Rows swapped in pairs by one turn or mirror: which row each one swaps with
gise: [-32  24  33  13  11  21  -4 -31 -13  62   3 -20   0   6   3   1  22 -42
  -7 -12]
tas: [-58  39  12  51  -6  -2  18 -22 -26  35  11 -27   9 -16  13 -18  23 -21
  -5  32]
Rezun: [-15  38  -8 -15   8  38  37  24 -25  25   6   3  -2  10  16   9 -12  -4
 -22 -10]
nebep: [-55  60  15  34  -5  13  25 -23 -38   8   5 -34   3 -31   9 -11  17 -17
 -18   0]
ses: [-52  21  12  27  -5  -1   7  -2 -10  49  19   0  -4   5  18 -13   0 -32
  11  53]
Pab: [-23  30  -1  38   5  15 -12  11 -50  42 -21 -12  19 -12   9 -19   6  22
  -5 -26]
fotu: [-14  59 -13  15  -4  22   0   3 -39  48 -29   2  22   9  -3  -8  27  15
   1   0]
pedaf: [-66  34  12  44  -9   3  14 -20 -22  36  19 -27   5 -11  13 -14  18 -18
   3  40]
nukub: [-28  59 -22   7 -29   9  40 -14 -23  -4  11  -5  -9  11  -4  14  -4 -10
  -1  26]
gizun: [-25  31  -3  35  10  15 -15  10 -49  39 -24 -10  15  -6   6 -19  17  27
  -7 -15]
pite: [ -3   6  16 -10 -17  19 -28  -4 -14  46   8   7 -18  18  15   2 -18 -20
  20  15]
kat: [  1  10  21  -1 -29  19 -25  -6 -35  15  -2  -8 -22  -3   8   2 -23 -18
  20 -25]
gek: [-25  32  -5  -8  17  33  34  23 -23  42  12   8   2  14  13  12 -10   1
 -27  -2]
nur: [-24  48 -11  21   6  13 -10  13 -48  48 -17  -4  20   3   4 -16  16  27
   7 -17]
luvu: [-36  35   0  37 -35  -3   7 -44 -26   6   8 -42   3  -3  -3   0  14 -18
 -10 -25]
keru: [  5  17  16  -6 -24  16 -24 -12 -29  14  -9 -11 -19   6  12   7 -15 -19
  10 -34]
fogu: [  6   7  23  -6 -21  16 -29  -9 -28  33   5  -8 -22   7  14  -1 -19 -24
  24  -8]
begut: [-43  13  19  14  -5   8  21 -15 -24   1  31 -21 -17 -10  17   3 -43 -15
 -22  13]
kuv: [-56  19  16  39  -5  -3   8 -15  -4  47  24 -15   0  -4  22 -17  11 -18
   2  43]
Nilaz: [-41   7  22  16  -4   9  18  -9 -15  11  31 -21 -20 -12  22  -6 -43 -18
 -15  20]
futu: [-22   7  14   9 -13   6 -13  -3  -2  57  22   7  -8  15  19  -9   1 -22
  15  41]
tasul: [-34  29   8  28 -40   3  -3 -30 -36  -8   3 -38  -3 -12   6   7   9 -28
   2 -28]
tup: [-50   0   1  36 -12   3  10  22 -36   7  14 -19  13 -13  33 -11 -18   9
 -17  -7]
kedir: [-16  45  -9  27   5  17  -2  13 -54  44 -25  -6  22  -1   4 -14  14  22
  -2 -13]
puvaz: [-57  63   8  33  -8  13  32 -20 -45   3  -2 -27   1 -27   3  -6  15 -19
 -10   0]
visol: [-25  39  31  -2   1  25   6 -31 -11  57   6 -15 -11   6   1   9  29 -42
  -5 -12]
vude: [-22  51  -9  21   7  20  -8   5 -50  41 -24  -4  20   7   0 -18  17  22
  -5 -18]
Kod: [-51   0   4  27 -18  12  17  34 -34   3  26 -10  -1 -13  33 -10 -17  -9
  -8   6]
bamel: [-21  70 -27   9 -28   5  34 -24 -14  17   3  -7  -3  14   0   2   4  -7
  -1  27]
sudon: [  4   8  19  -8 -24  20 -29  -6 -29  11  -2  -6 -31   3   8   3 -16 -14
  18 -14]
num: [-20  54  -9  24  10  17  -7   9 -46  43 -24  -7  21   1   5 -14  19  22
   1 -15]
notak: [-45   8  18  18  -6   6  19 -19 -14  11  32 -22 -18 -11  24  -5 -44 -10
 -15  15]
Zitan: [-58  22 -12  52 -16  -3  16 -25 -21  27  18 -37  17  -8   9   0  17  -6
 -23  -7]
puza: [ -5   8  27 -11 -19  20 -31  -5 -23  31   5   2 -23  11  16  -8 -19 -19
  20  -7]
rus: [-34  42 -12   6 -33  10  39 -16 -19  -7  23 -15 -14   6   8   8 -21  -4
  -3  31]
tetif: [-24  45  17  -4 -23  22  17 -22   1  43  16 -15  -7   9  10  13  35 -46
   2  -7]
Mal: [-26  35 -12   7 -28   7  35 -11 -21  -8  28 -13 -19   3  13  10 -29 -14
  -5  29]
kage: [-28  24   4  32  13  17 -17  21 -48  43 -23  -8  19  -7  19 -14   8  14
  -8 -25]
gonel: [ -8  11  14  -6 -13  18 -21   4 -11  49  15   9 -14  28  13  -2 -11 -17
  30  14]
Kot: [ -3  10  26 -13 -25  10 -28  -6 -25  31   3   1 -20  14   7  -3 -16 -14
  29 -11]
rof: [  0   7  26 -11 -17  14 -29  -6 -20  29   3   1 -22  13  12   2 -22 -18
  24  -5]
siz: [-42   9   6  12 -44  10  31  12 -22 -11  24 -12 -13 -11  20  11  -5 -30
  -4   4]
rir: [-13  66 -29  10 -19  14  18  -5 -29  30  -7   6  12  19 -11   5  25   2
   3  18]
sona: [-48  66   4  34  -6  13  29 -22 -39   6  -3 -33   2 -24  -2  -7  15 -18
 -15   0]
rab: [-40  20  -9  11  12  19  34  20 -18  48  20   6  17  26  10  15  -3  -4
 -26  10]
gopi: [-13  60 -13  14  -5  17   5   2 -30  48 -19   1  20  22  -5 -10  28  14
  13  -2]

kat pairs with Pab
tup pairs with tasul
kage pairs with keru
kuv pairs with nukub
begut pairs with nebep
rus pairs with pedaf

